In the data rows, the value 128 means zero.
Some points, each followed by its number:
[129  80 127 115 133  99 107 129 100 122 143 129 144 131 148 154  78 110
 142 173 121 164 133 139 141 161 140 142 147  94] 0
[116 161 129 130 189 133 127  95 121 143 152 129 113  62 163  69 115 135
 165 115 139 110 110 123 114 103 138  71 143 107] 1
[154  92 136 120 121 100 134 127 142 124 140 144 150 174 166  86 143  83
 129 130 123 117 124 128 108 127 161 143  90  85] 2
[119 108 165 136 183 180  85 134 150  72 145 144  87  66 134  59  86 132
 158  95 137  92 119  94 152 116 101 142 102 135] 3
[133 122 152 124  86  69 143  63 205 130  40 165 124 191 108 237 190  80
 236 139 132 106 147 135  83 112 140 103  42 173] 4
[108 120 156 125 130 132 122 135 115 128 123 115 108 122 114 123 117 124
 144 109 104 124 108  90 130 130 129 139 114 100] 5
[148 115 145 137 122  98 114 105 130 124 124 130 136 152 151 136 134 141
 128 112 114 131 128 133 126 140 131 134 128 133] 6
[134 167  87 188 141 142 171 145  88 154 164 131 103 114 155 101 127 200
 129 112 134  83 107  99  63 139 134 159 173 109] 7
[163 174  95 110  39 167  37  93  68  60 178 184 253 171  97 255 126 189
  82  90 158  64 241 104 248 125 105 126 208  76] 8
[141 106 105 192 178 106 133 144 163  95 129  90 164 140 110 129 172 111
 168 153 139 112 150 135 115 124 143  82 140 119] 9
[135 140 124  92 201  34 126 151 214  88 156 124 116  94 127 176 150 113
 143 170 121 202 166 176 173 121 176 102 154  87] 10
[104 148 132 154 141 159 125 143 111 133 109 131  97 140 121 160 122 155
 182 144 119 111 155 132 111 106 149 116 121  97] 11
[113  85 129 179 122 180  95   3  86  93 163 109 175  89  85 166 175 112
  65   0 178 158 159 127 138 202  42 151 255 103] 12
[110 103 147  57 125 175 121  69 112 139  99 173 111  78  97 188 170 117
  58  41 124 130 127 150 204 136 105 154  93 103] 13
[157  99  79 143  67  77 142  97 125  96 142 149 167 168 138 201 179 107
  84 107 152 104 145 106  94 151 129  92 134 101] 14
[138  52 145 102 120 200 123  58 135 141  12 154 186 162 162  79 101 123
 166 178 195 195 168  67 149 123  81 117  38 128] 15
[100 108  91 150 177  97 177 100 147 155 147 132 106  98 120 114 126 151
 172 132 120  98 130 120 110 110 118  87 139 134] 16
[139 153 199 155 153 158  41 225 180  36 113 110 105 222 150 175 190 146
 238 126  64 196 164 181 149 202 229 101  75  83] 17
[116 153 157 166 126 154 106 115 130 167  92 138 151 140 131  82 106 157
 131 145 142 157 141 119 137 119 117 107 148 140] 18
[105 168 103 139 145 139 137 104 161 167 116 145 137 110 116 166 110 136
 164 122 104 135 145 129 136 116 100 108 143 150] 19
[140 137 140 145 137 157  80 115 133  88  99 184 165 207 124 136  95 103
 197 123 171 100 167 138 162 123 130 161  64 164] 20
[132 189 119 124 158 111 170 167  94 179 177 161  85  81 136 146 107 189
 162 118  89  72  91 113 105 109 149 128  85 137] 21
[146 101 137 124 108 174  71 123 123 100 123 127 122 176 123 136 119 117
 134 117 122 136 131 158  94 165 140 158 140 123] 22
[130 101 138 103 143 137 136 129 154 112 116 159 126 129 102 102 119  99
  96 150 142  92  99 121 150 137 118 107 133  93] 23
[146 139 145 169 100 129 148  93 138 139 122 157 189 118 192 191 155 141
 163  74  92  84 169  60 103 109 133 153 120  76] 24
[108 120 103 116 131 168 109 138 104 103 132 138 140 120 119 139  70 126
 127 142 132 119 135 133 140 133 144 143 162 118] 25
[121 147 129  95 151 152 105  97 125 115 142 145 109  76 116  95 105 157
 121 120 156 138 118 111 131 117 147  72 121 113] 26
[154  90 164 127 110 157 146  75 131 131  92 178 164 177 105 176 150  43
 145 179 142 128 157 122 136 135 151 142 128  90] 27
[128 133 158 131 123 103 117 139 107 109 127 131  98 133 136 146 162 133
 149 112  80  94  91 112 112 139 140 131 114 138] 28
[121 145 105 126 176 112 145 124 163 106 152 119 117 126 147 148 118 132
 143 119 126 154 150 158 165 114 157 113 148  94] 29
[134 125 148 117 130 106  98 144 141 119 123 109 137 134 105 157 141 120
 140 141 121 127 140 152 147 134 131 116 120 137] 30
[132 147  44 107 127  97 164 163 117 122 191 110 193 130 109 143 101 100
  94 179 174 149 167  69  92 122  87 124 152 143] 31
[ 55 103  17 147 112 107 191 131 143 127 102 135 187 116 132 161  93 127
 144 122 108 154 190  81 120  81  94 153 187  68] 32
[148 139 133 110  82 128 130 147 104  89 148 122 131 163 144 129 138 154
  87 144  92  91  93 135 142 127 145 131 104 126] 33
[111 138 135 118 141 121 123 100 128 125 149 128  59 104 134 106 109 108
 138 158 108 148 136 137 153 147 133 127 117 124] 34
[104 133 144 120 133 114 128  85 137 109 153 142  79 104 122 106 107 111
 119 152 119 139 133 123 165 146 137 127 130 138] 35
[152 139 137 127 144 153 111 125 120 108 127 143 169 149 108 150 124 104
 154 133 172 114 172 126 138 108 133 116 103 119] 36
[151 140 142 128 157  99 122 164 144  93 115 135 131 127 115 157 131 154
 160 104 152  79 126 124 175 144 123 130 120 152] 37
[125 130 147  99 118  69 135 129 119 156 132 182 128 106 104 160 163  62
 138 143 124 163 179 170 154 139 162 193  61 142] 38
[133 149 112 127 166 142 119 138 120 128 138 147 111  89 136  92 101 137
 126 118 148 131 137 110 117 150 121 106 143 128] 39
[179 115 139  80 185 192 106 175 129  98 124 168 179 185 144 149 105  80
 119 134 213 109 174 123 146 139 138 136  69 138] 40
[102 130 104  91 157 131 123 130 132 108 173 156 131  80  96 106 136  86
 100 126 151 118 111 133 108 112 122 150  94 144] 41
[161 134 142  92 116 187  98 148 121 133 105 162 115 162 139  40  97  74
 142 139 178 127 131  97 111 146 116 160  65 145] 42
[179  99 143 158 132  67  90  90 115 142 159 144 169 107 114 111 132 118
 146 116 212 128 208 110 150 106  98 100 155 134] 43
[139 135 135 104 128 160 131 142  90 172 135 115 109  98 180  99  86 195
 142 129 171 198 151  91 145 108 136 129 126 159] 44
[138 143  77 108 171 167 191 129 158 130  97  80 121 137 128  74 133 133
 154 123 162 144  80  98  70 107 148 174 183  89] 45
[ 75 177 132 169 128 101 176  92 104 158 154 162  73  40  99 185 160 204
 160  55 105  47 105  96 123  88 115 108 158 173] 46
[143 126  98 108  61  31 152 205  94 115 148  76 133 167 132 137 145 106
 107 148  74 111  99 132 116 142 175 171 132 133] 47
[103 111  97  87 178 141 157 133 125 136 115 124  91  55 126  53  69 149
 118 113  99 141  68 154 156  88 122 115 125 151] 48
[146 126 137  88 167 162 133 120 175  66  97 158 123  86  42 107  92  77
  38 174 150  43 130 114 120 129 113  93 119  81] 49
[133  89 128 121  89 102 108 121 166  94 123 105 162 182 129 118 156  96
 114 142 167 126 116 114 152 141 141 132 126 111] 50
[175  83 155  45  70  90 110 140 117  89 177 120 156 129 146  95 138 141
  54 134 126 111 122 104 156 120 113 112 114 153] 51
[ 56  86  94 113 164 163 255 180 196 109  82  91  96  93  42 123 105 107
 129 184  26 108  33 154  97 167 102 164 136 109] 52
[176 117 163 101 111 106  64 227 101 112 114  87 155 153 110 117 110 123
 134 162  74 155 125 156 170 161 201 159 133 142] 53
[107 127 100  50 135 182 169  46 135  98 138 130  90 139  84 100  79 155
 145 112  78 152  60 224  52 157  59 130  98 161] 54
[103 119 153 214 136 176 140 212 155 157 115  68 139 113  52 152 185 128
 232  91  73  97 116 164  83 112 137 147 142 218] 55
[ 95 128 125 149 173 136 111 168 171 168  70  70 107 141 102 171 114  95
 135 128 133 168 150 143 127 120  97 122 142 117] 56
[154 144  64 123 119 140 142 196  82  80 219  82 155 103  92 101 110 179
 141 104 120  15 103  69 128  59 119  98 126 163] 57
[111  76  88 115 167  93 147 103 211  71 132 121 116  93 129 126  91 126
  60 182 125 124 171 185 207 112  99  71 175 117] 58
[132 122 132 150 135 173 142  88 109 157  77 136 128 118 105  71 163  87
  79 121 216 128 100 114  85  97 119 169 108 103] 59
[117 206 107  69 154 125 164 187  86 121 216 144  76  89 135 185  82 183
 164 107  30  50 119 181  80 151 157 150  63 138] 60
[143 129 188  89 136 116 129 145 140  87 120 106 130 125 153 122 117  95
 129 144 114  94 138 147 164 132 135 141 142 143] 61
[112 167 104 104 139  78 128 120  91 177 143 148 104 110 169 141 109 108
 154 144 138 182 143 150 127 127 155 142 123 110] 62
[149 155 157 132 135  98 155 185 100 130 176 133  89 165 158  91 213 188
 119  63  41  53  77 136  87 124 134 135  97 161] 63
[ 22 145 150 112 140 182 186 115 138 107 113 157 154  94  92 183 129 154
  75 107  69  68  99 114 149 139  81 101  96 104] 64
[147 111 159  99 117 203 101  53 151 119 117  75 117 156 124 110 140 136
 104  59 158 183  92 216  74 168  48 140 176 152] 65
[120 107  97 167 100 109 151 136 159 168 127  98 167 115  86 129 112 110
 147 148 151 177 109 146  91 113 158 135 113 143] 66
[155 134 122 123 117 118 127 158 122  99 149 133 121 145 139 123 130 130
  99 123 105  86 102 120 142 147 127 115 126 118] 67
Which three points above are nearest to each new point by angle, seen from the average point of the numbered points? Their numbers follow each, nearest first.
[135 141 122 124  94 107  88 109 138 121 107 146 134 142 154 172 143 124
  92 114 173 140 157 137 183 148 142 115 150 121] -> 8 14 50
[119 150 182 197 150 134 180  58 116 137 137 189 159  83 165 129 158 212
 150  92 168  80 137 100 132 101  61 109 127 125] -> 46 24 1
[142 145 108 135  84 109 144  97 127 112 145 175 115 145 128 131 144 124
 133 133 137 148 135 121 120 140 112 141 122  94] -> 14 27 62
[127 100 140 156 101 118 155 105 159 109 131  80  63 137 118  73 188 149
 136  67 116  90  67 129  66 131  88 125 120 174] -> 63 28 65
[105 116 109 107 171 146 182 140 115 125  77 120  87 133  78 122  78 104
 135 130  74  65  66 192  87 103 115 122 131 142] -> 52 54 48
[164 175 126 146 105 129 112 132  94  94 169 156 149 155 114 169 147 139
  75 129 163 106 162 106 145 131  92 141 135 140] -> 8 14 31
[135 169 103 112 178 136 146 177  88 137 146 154  80  67 152 105 119 154
 156 107  75  75 105 114 119 116 153 153 121 137] -> 21 60 7
[127 158 110 163 183  95 157 161  62 206 172 112  70  73 166 132 101 188
 177 111 122 118 119 148 102 121 110 111 149 160] -> 21 7 16
[126 133 140 122 143 105 103 170 108 149 119 102 108 149 132  96 107 109
 132 139 118 137 112 147 154 110 144 111 143 130] -> 53 47 56
[ 91 131  92  92 154 147 147 138 157 137 110 120  66 101  94 111 129 117
 140 130  89  96  84 162 101 126 112 136 109 121] -> 52 54 48
[124 162 104 123 116 128 129 130 114 161 138 105 109 104 139 157 125 166
 157  96 131 161 166 129 117 117 123 118 141 160] -> 44 19 62
[146 137 116 132 122 138 104 126 123 112 148 155 153 129 120 167 135 122
 108 132 157  90 148 121 138 126 133 135 141 122] -> 8 14 36
[137 140 119 117 116 113 116 142 118 117 154 137 150 139 124 144 108 123
 139 143 133 113 147 129 137 144 137 135 127 131] -> 8 31 0
[ 95 133 221 157  87 165  23  64 200  91  76 135 136  96 135 168 172 128
 106  68 109 124 127  99 178 192 131 122  68 126] -> 13 17 6
[139 112 123 138 132  79 140 172 135 157 128  74 125 128 160  92 135 158
 142 164 164 145 124 112 136 135 107 112 144 173] -> 44 18 66
[106 165 164 171 119 194 122 164 119 132 108 120 152 128 108 139 112 157
 102 142  88 130 105 134 157 114 148 135 187 115] -> 18 25 53
[146 140 139 148 103 158 112  96 113 133 149 112 148 116 110 152 144 117
  94  70 123 146 155 135 129 139  97 151 202 115] -> 12 65 8
[131 136  45 255 109  97 190 198  98 165  68 166 121 158 143 159 187 173
  56 139  12  84  99 217  81 107 150 114 117 147] -> 63 47 7
[113 107 128 140 125 145 114 136 135 158 103 125 134 132 114 132 120 123
 148 129 117 146 141 125 145 133  96 139 149 128] -> 56 18 19
[166  94 176 107 116  75 143 112 190 109 170 224 174 148 155 130 207  94
 107 167 162  52 169 158 230  86  50  51  54 216] -> 51 43 4
[130 122 126 119 113 130 139 130 139 112 126 145 142 141 136 140 140 167
 118 125 100 112 130 152 139 116 125 114 117 107] -> 33 63 64
[142 112 135 119  95 152 101 130 137  82 136 116 134 152 119 157 150 132
  90 100 141 164 124 127 151 146 111 138 161  92] -> 12 8 50
[140 130  50 158 121 163 130 183  88 156 138  87 194 171 107 161 101 124
 142 128 130 116 145 103 116 132 138 170 183 154] -> 31 25 32
[134 145 185 107 152  88 124 152 106 133 144 134  84  95 126  67 114 142
 123 109  82  97  87 170 164 111 126 107 116 161] -> 48 63 21
[129 144 112 135 143 209  95  75 112  99 153 128  77 127 134 105 108 159
 154 100 121 121  73 188  65 180 102 133 104 139] -> 54 65 22
[151 114 154 150  95 153 110 158 146 137  89 112 147 178 151 120 158 152
 128 113 146 120 125 125  78 149 138 165 129 147] -> 22 6 50
[100 114 117 135 116 130 165 102 146 110  94 119 112 126 126  92 128 101
  74  97 138 137  94 115 106 129 111 131 140  96] -> 59 45 23
[134 131 141 101 112 105 118 124 135 104 152 138 127 129 131 141 132 135
  92 119 116 119 132 118 159 153 134 128 119 120] -> 51 67 33
[152 125 114 153 103  79 179 112  97 151 174 160 128 146 136 126 171 158
 170 103 135  99 152 109  94 135 131 117 106 164] -> 63 46 7
[143 134 151 129 117 148  90 121 142  88  74 121 154 154 176 125 140 113
 109 132 115 193 185 117 134 182 176 102 112  82] -> 17 15 22
[133 132 113 120 111 115 123 133 124 125 129 107 131 132 131 136 122 138
 113 127 131 130 123 123 132 125 124 133 144 136] -> 47 51 31
[106 131 116 133 143 141 132 128 138 151 124  95 121 140 119 159 107 113
 147 122 136 126 131 120 168 123 123 125 135 130] -> 56 19 29
[147 106 110 155 129 114 164  89 168 132 123  86  87 164 104  77 170 157
 118  89  99  84  49 122  92 138 113 114 137 208] -> 63 28 54
